(in the rows, 128 means zero)
Each path is a new rotation, seen through one point. The rows after it are directions, each followed by how far the rotation turns it, in deg/step (0 if it stays put).
Each turn is a multiple of 5 degrees from 10 to 175, or 0.
Each row of a path follows its step; steps can be skipped.
Path 1:
step 3: [137 130 125 117 125 127 137 133 123 131 123 130 127 133 120 128 134 113
 129 125 130 129 122 123 129 128 133 124 127 134 127 135 126 115 137 123
 133 119 145 126 120 137 131 139 128 129 126 131]
step 13: [130 126 133 136 130 123 125 132 127 128 129 119 124 126 133 119 127 116
 119 133 131 130 138 142 126 125 125 138 127 133 127 119 136 138 120 129
 129 127 125 134 132 136 126 112 117 128 128 132]
step 16: [139 133 132 121 131 123 134 130 112 125 138 120 126 122 125 129 127 120
 128 139 131 124 125 124 135 132 123 131 132 139 124 129 136 131 123 121
 124 131 140 129 134 130 124 125 129 111 125 127]
step 19: [127 127 130 132 120 126 133 132 123 126 130 134 129 123 133 130 125 130
 134 134 133 126 137 124 135 127 123 125 137 136 121 130 124 144 135 125
 133 120 145 128 138 132 137 128 139 138 134 133]
step 22: [140 119 129 126 120 125 129 130 130 121 133 127 133 127 118 140 125 126
 137 124 131 119 131 137 121 133 123 124 131 120 113 121 131 130 130 135
 119 123 124 131 137 140 128 130 129 135 136 132]
step 30: [133 122 115 138 130 127 130 131 132 128 132 130 136 130 134 136 131 114
 127 122 138 123 126 114 117 132 124 131 117 125 121 123 125 122 119 134
 129 131 136 133 127 135 121 135 128 134 126 134]
step 32: [121 129 142 124 132 136 125 131 121 129 127 122 135 127 140 116 122 133
 129 135 119 126 135 134 134 125 133 122 133 129 134 145 135 126 128 125
 139 123 135 134 134 121 130 131 132 123 133 128]
[127 127 128 130 129 126 129 129 126 129 129 128 131 129 128 130 130 129
 128 122 130 127 126 128 129 126 125 130 126 126 128 125 129 127 130 131
 127 124 126 128 129 128 127 128 126 132 129 131] | 90
[128 126 127 129 127 129 126 129 131 127 128 128 127 123 132 129 127 126
 129 128 123 128 126 130 128 125 128 125 129 127 128 128 132 128 129 129
 125 126 129 131 126 131 131 128 125 128 128 128] | 80
[129 130 127 129 133 125 129 133 129 128 127 122 125 126 128 129 128 130
 129 128 127 130 126 126 128 129 130 129 128 129 128 129 127 127 127 126
 126 127 129 125 129 129 128 125 128 131 128 129] | 145
[125 127 128 129 128 129 126 129 126 125 129 129 124 128 128 126 125 130
 128 127 129 124 127 127 129 127 129 126 127 130 127 132 127 129 132 128
 128 127 129 127 127 129 125 129 128 130 130 124] | 85
[131 127 131 129 129 130 126 132 125 127 127 127 132 129 125 125 127 125
 129 130 130 129 128 129 130 128 129 124 129 130 128 126 130 127 129 129
 128 125 128 126 130 129 130 127 131 128 129 130] | 110
Path 2:
step 8: [118 129 133 126 128 143 130 123 123 135 125 126 120 128 126 124 123 127
 132 134 129 132 126 117 142 111 133 133 127 125 129 120 127 129 119 147
 126 123 133 129 136 122 123 136 136 135 134 127]
step 9: [129 129 121 134 125 113 120 134 135 128 139 124 132 116 133 128 120 127
 118 127 136 123 131 130 123 142 127 126 130 131 146 132 130 126 130 128
 122 136 134 129 126 120 127 139 130 121 126 136]
step 12: [132 125 128 132 119 129 122 133 128 131 143 124 131 136 121 121 125 129
 125 133 121 124 127 126 122 128 133 119 139 137 118 142 129 127 124 124
 138 117 117 124 128 142 130 129 133 125 133 139]
step 14: [128 119 129 134 132 124 118 132 136 132 142 131 128 130 133 127 131 145
 124 128 124 136 134 134 121 131 117 136 134 120 119 121 134 133 136 134
 117 136 124 132 122 134 123 139 125 126 137 127]
step 17: [133 134 123 132 129 135 133 121 127 127 128 119 130 120 125 137 127 133
 118 121 110 137 128 126 121 135 130 121 134 125 124 123 117 124 116 128
 132 119 117 133 137 128 130 143 132 131 125 129]
step 18: [118 125 120 122 132 129 131 131 134 127 118 141 127 125 129 121 121 122
 125 120 131 111 127 139 130 129 134 114 127 129 129 128 135 134 130 127
 126 127 141 120 131 130 124 121 112 127 136 128]
step 25: [132 128 135 132 132 128 129 138 137 136 128 134 126 133 126 121 139 128
 124 125 140 122 127 125 120 132 118 126 130 127 136 135 114 142 123 121
 126 134 131 125 142 126 118 138 134 133 123 130]
[127 131 133 130 128 125 129 125 129 130 131 129 127 131 129 129 128 131
 130 130 127 129 127 130 128 128 128 124 127 127 127 128 125 128 126 129
 127 129 127 128 128 132 129 127 128 130 131 130] | 160
[129 126 130 132 127 129 127 128 127 129 127 127 129 127 128 126 128 131
 125 128 130 126 126 130 131 126 124 128 128 130 129 126 130 131 127 128
 128 126 131 126 127 129 125 130 129 130 131 128] | 65
[130 127 129 128 126 128 129 129 130 127 126 129 133 127 126 132 126 128
 123 126 126 129 128 130 129 124 129 128 127 130 127 132 126 127 126 127
 128 129 130 129 128 130 130 127 128 127 129 124] | 60
[127 125 127 128 130 124 129 128 127 126 127 126 127 127 126 128 127 127
 126 131 129 125 130 128 126 127 128 126 124 124 132 129 127 131 129 127
 128 129 130 130 127 129 126 128 124 128 125 129] | 160
Path 3:
step 7: [119 139 129 129 126 123 134 124 133 124 123 123 121 124 122 134 127 136
 137 119 110 126 132 136 127 123 130 125 117 123 122 131 120 125 125 119
 123 122 120 124 131 135 135 130 122 124 131 124]
step 15: [124 126 126 124 125 122 132 123 129 127 119 139 135 130 130 135 133 125
 121 127 122 134 131 120 127 132 121 127 122 130 135 128 120 123 138 127
 121 146 130 120 116 128 127 139 129 134 117 123]
step 25: [132 130 121 127 126 132 136 131 134 134 119 130 118 130 114 133 124 129
 126 119 129 137 129 139 124 127 133 136 126 129 122 123 123 135 131 128
 136 132 128 127 139 125 122 123 108 128 129 124]
step 26: [119 131 123 115 127 136 123 130 132 136 122 124 125 138 134 134 126 126
 126 127 123 127 126 124 127 121 118 141 114 121 124 129 135 136 131 136
 125 129 127 121 123 122 130 134 133 117 118 122]
step 27: [114 133 130 129 128 119 121 130 118 142 129 129 117 124 131 131 130 119
 127 123 137 135 132 136 136 133 122 129 130 133 130 128 128 141 133 121
 131 128 134 116 125 129 128 122 133 138 130 130]
step 31: [137 124 137 126 123 119 126 130 134 129 135 131 139 132 135 133 122 119
 131 125 128 133 122 122 126 124 140 143 122 130 135 128 120 131 130 131
 124 128 130 114 131 115 124 122 126 122 125 125]
step 34: [135 131 131 119 121 119 121 127 122 121 135 126 135 123 130 119 138 127
 125 123 132 128 124 130 128 131 141 124 107 119 132 131 134 124 134 128
 133 130 137 128 125 129 130 134 136 132 136 121]
[128 128 129 128 127 127 125 125 127 126 127 131 126 124 130 128 129 128
 130 129 128 128 126 128 128 128 128 126 128 124 125 127 129 129 129 129
 125 123 130 124 128 127 132 128 128 127 132 125] | 145
[128 128 129 123 128 129 125 128 131 128 130 124 129 126 129 125 129 127
 130 133 128 129 130 128 127 128 128 130 127 130 130 128 133 126 129 128
 128 129 131 127 129 126 126 127 130 125 128 128] | 140
Path 4:
step 2: [129 122 129 134 121 127 132 120 116 139 130 113 117 129 128 126 136 128
 127 123 134 132 132 121 125 128 125 118 121 125 123 136 139 134 133 137
 127 115 123 116 120 129 121 140 126 123 131 125]
step 10: [116 128 127 136 133 134 133 129 115 137 126 127 135 132 133 139 137 125
 137 137 133 127 113 132 122 127 132 127 125 132 116 123 137 129 131 131
 125 128 129 140 144 126 123 130 120 137 135 132]
step 11: [125 133 126 126 140 126 142 133 125 128 128 119 119 129 122 120 133 119
 137 125 135 118 125 132 127 128 128 134 134 118 127 122 122 133 140 128
 129 127 134 136 117 121 133 139 111 130 127 124]
step 13: [130 125 125 133 128 133 110 127 123 133 127 116 123 137 133 128 132 129
 134 131 139 127 130 125 134 136 136 129 143 126 125 135 133 121 127 140
 126 139 122 129 140 136 123 124 125 133 141 126]
step 19: [129 118 123 123 127 134 128 121 125 128 113 123 128 128 124 136 134 116
 143 136 121 126 133 128 121 130 129 120 138 120 125 123 123 127 121 138
 140 130 123 124 136 135 136 128 131 123 130 116]
step 29: [132 132 133 126 127 117 131 130 121 120 119 122 119 113 128 124 135 121
 118 128 136 117 129 119 121 124 125 134 124 137 128 125 120 117 138 131
 132 140 127 140 119 133 130 137 120 131 128 129]
step 30: [128 130 134 126 115 125 135 133 129 121 121 119 123 140 126 148 122 128
 123 134 129 119 128 123 128 120 124 128 125 134 125 125 124 129 130 131
 123 133 126 122 142 128 147 127 124 129 138 131]
[130 127 130 129 129 129 129 131 129 127 128 127 129 132 127 130 129 132
 127 130 126 131 125 128 132 127 126 129 126 128 129 129 126 130 128 126
 132 133 127 126 129 127 130 127 129 125 128 131] | 120
[128 127 127 132 128 130 128 129 128 127 130 127 124 128 130 129 126 128
 127 127 128 128 125 128 130 132 129 129 130 126 130 128 133 131 130 130
 129 125 129 129 128 129 130 130 124 126 129 129] | 35
[127 129 129 129 128 128 128 130 135 131 129 128 127 126 126 131 128 128
 127 129 131 128 128 130 128 126 125 129 128 128 133 128 127 127 126 129
 128 125 127 126 129 129 128 132 127 131 129 129] | 120
[127 125 127 127 128 127 132 128 128 127 129 126 131 126 126 130 130 127
 130 130 130 130 131 127 129 131 129 129 132 124 130 128 131 128 128 128
 127 131 132 128 129 125 125 128 129 131 128 130] | 10
